Each row is where one point has got to under a steady rotation. How many ticks took it there?
The counts run from 0 to 388.
[  4   6 -25  17  -4  -6  -6 -10  -9  18  -7  21   8   6 -11   1  16 -10
  17  -2   6  -2   3 -15  -6   6  11 -13 -29  -5  -2 -14 -23   1 -10  -9
  -5]	57
[ 13  -2 -12  30  -3 -15  -4   0   8  16  -5   6   6 -19  -6 -13  -1 -11
  12 -11   8  17  -8 -23 -19  -7  -6   5 -13  -7 -10 -13   7  -4   5  -8
   8]	239
[ 19  17 -12   0   0 -10  -4  -6 -10  13 -12  14 -14   9  10   1  10 -17
  16 -20   7  11  -7  -8 -11   7 -15  -3 -26 -11   7   4 -18 -15   9  -9
   1]	309
[ 13  -7 -14  24  -8 -11  -2  -9   6  17  -3  10   8 -21  -3 -18   0  -5
   5  -7  16  19  -7 -17 -14  -7  -4   8 -16  -5 -20  -5  15  -1  12 -12
   6]	238
[ -4  -3 -17   7 -20   8  -4  -7 -14  18  -7  19 -16  -9  -1 -11   1  -2
  -5  -2  33  -4  -9   5  -5  11  -5 -16 -22 -12  -2  -9  14  -9   0   5
   4]	231
[ 11   1 -15  10  15 -13  -2   0   6  12   4  16 -14 -16   1  -9   3 -23
   8  -5  12   9  -1 -29 -14  -1 -20  -4  -9 -17 -15  20  -2   2  10   2
 -10]	201
[  1  -2 -22  17   0 -11   3  -7 -25  -1  -8  20  -1  13   0  -8   7 -15
  21  11  18 -12  -2  -9  -8  11 -10   2  -9  -9 -19  17   7  10  12  -8
  -2]	168
[ 20   3 -15   3   3   2 -13 -21 -13  22   4  17  -7  -7  10  15   8  -5
   8  -9  23  11  -8 -13  -9   1   8   0  -5  -5 -12  13  -3   7  20  -4
 -10]	178
[  6  -1 -23  27  -9   6 -16 -28 -17  20  -1   8  15  -4  -5  -2   2  -1
   6  -6  15   9 -10  -3  -1  -9  11  -6 -16  -5 -11 -16   0  -6  16   3
   0]	371
[  0  -7 -24  10   5   2   1   9 -29  15  -4  21  -8  12  -7  -5  10 -20
  16   1  12 -10   3  -5   2   7  -4 -22 -14 -13  -4 -16  -9  -6  -5  -3
  -8]	52
[  8  -7 -15  30  -5   0 -16  -2  -2  13   3  10  -2  -9 -19 -11  -2   0
  -1   6   6   8 -17 -25 -15  -5  -9  -4 -22 -11  -1 -18   4  -9 -13  12
  -9]	122
[ 14   1 -18  30 -11 -14   0 -13   0  19 -14  10  10 -12   1 -11   7  -8
  16   3  11   9   1 -12 -13   1   3   2 -28  -8 -11 -15  -3   4  -9 -19
   1]	255
[  6   2 -26  21  -2   5 -12 -28 -23  21   4  13  17  -6   7   2   6   1
   9  -3  15   9  -5  -2   2  -5  10  -5 -14  -8 -20  -8  -5  -2  17   0
 -10]	156
[  1   2 -21   6   5  -3  -7   2  -8   9  -1  29   0  22 -18   2  12 -14
  14 -17   0  -2 -16 -19 -14   3  -8  -5 -18  -3   5  -5 -14 -19  14   5
   4]	305
[  1 -12 -19  23   5   4  -9   5 -33  11   3  14  -7   9 -14   1   6 -14
  12  12  17 -12  -9 -10  -4   4  -7 -11   0 -16  -8 -11   3   2  -1  14
 -12]	381
[  3  -1 -18  13  -2  14 -14 -11  -6  22   4  11 -11  -9  -6 -11  -5  -2
 -10  -6  16  12 -10  -8   3  -5 -11 -23 -27 -17  -8  -1   0 -14   6  12
 -13]	333
[ 14  -4 -12  22   0  -9  -6   0  13   2  -7  15  -8   1 -13 -17   0  -9
   5   2   5  10 -16 -29 -19  -4 -25   4 -24 -11 -12  15  10  -5   6  -3
   0]	104
[  7  -9 -17  12   0   0  -7  -3   4  16  13  26   4 -17   2 -15  -1  -6
  -4 -11  17  15 -17 -20 -12  -7 -12   4 -10 -12 -14   1  15 -10  21   6
  -2]	221
[ 26   4 -15  14  -5 -10  -8 -10   0  17 -10  16  -5   0  -4  10  15  -9
  18  -5   8  11  -2 -22 -19   4  11   3 -18  -4  -9   4 -11  10   5 -25
  -1]	61
[ 25  -7  -8  21  -1 -12   3  15 -21  17  -4  14  -6  -2   8   1   9 -20
  23  -5   9   4 -10  -9 -15   1 -17   7  -5 -13  -1 -21   4  -4   0 -11
   5]	29
[ 17 -17 -16  19  -4   4  -3   6 -16  22   7  25   8 -10   8   1   5  -3
   6  -3  14  11 -17  -2 -10  -5  -3   9  -1 -12 -15 -19  16  -7  16  -6
   1]	27
[ 12   5 -14  31   0  -8  -2 -19 -14  17 -10  -2   5 -11  11 -16  -4 -15
  10   1  14  12   0  -3   5  -5 -15  -7 -25 -18 -20   2   1  -5   2  -6
  -7]	136
[ 13   1 -10  19   4 -13  -1  -6   6  21  -6  -1 -18 -26  -3 -16  -4 -21
   6 -11  17  15  -2 -18 -10  -4 -12 -11 -17 -12  -9   3   4  -8   3  -4
   2]	2
[  7  -4 -19  -2   5   7 -12 -12  -2  22  10  20 -17 -14  -5  -1   1 -10
  -2 -11  26  10 -10 -20  -7   3  -3 -14  -5 -11 -16  18   6   1  18   8
  -9]	199
[ 17  15 -11   0  -4  -9  -1  -7  -7  10  -8  25  -5   8  20  -4  11 -12
   7 -13   6  10 -12  -5  -8   6 -25   4 -30 -14   4   5  -5 -15  11  -8
  -2]	93
[ 15   3 -12  21 -12  -5  -3  -6 -24  11 -14   2  -8   4   6  -9  -1 -11
  11  -5  22   3 -17   7  -8   2 -16   6 -12  -9 -13   1  17 -13  21  -4
  11]	130
[  3 -13 -24   4   1  10 -14   2  -5   7   3  33  -3  16 -23  -6   6  -7
  -1   1  12   0 -15 -23 -12   2   0  -9 -11  -3 -15  10   4   2  16  -2
  -9]	301
[-11   9 -27  20   2 -10  -2  -7 -21   6  -8  14   5  15 -17  -5  11 -21
  25   1  11 -13  -1 -16  -9  10  -2  -8 -17  -6  -3  -4 -14  -5   4   5
   0]	170
[ -1  -1 -16  12 -20   1   1 -11  -7  16 -15  17 -12 -15   5 -21   0  -8
  -1   1  35   2  -5   5  -3  10  -9  -9 -26 -12 -11  -2  19  -3   4  -5
   4]	232
[  6   2 -24  -1  -1   7  -7 -11 -21  22   3  31   2   9   9   8  15  -6
   4 -12  13   3  -6   0   2   6   5 -11 -20 -11  -3 -13 -16  -7  11  -3
  -9]	290
[ 12  13  -8  14  -3  -6  -4  -7  -5  18 -13   2 -21  -5   0 -14  -4 -17
   5 -15   9  12  -3 -10  -1  -1 -22 -18 -28 -15   0   6  -8 -15  -1   1
  -2]	331
[ -6   2 -19  -1 -14   3  -5  -3  -6  13   0  32 -12   2   0  -1  13  -3
   3  -8  27  -7 -23  -6 -15  15  -6  -2 -19 -11  16  -9   2 -12   4  15
   4]	209
[ 13  -2 -10  17 -17 -11   5   5 -11   8 -11  19  -6  -6  15  -8   6 -10
  12   0  22   1 -14   0 -15  10 -20  11 -18 -12  -1 -13  16  -7   4 -11
  11]	12
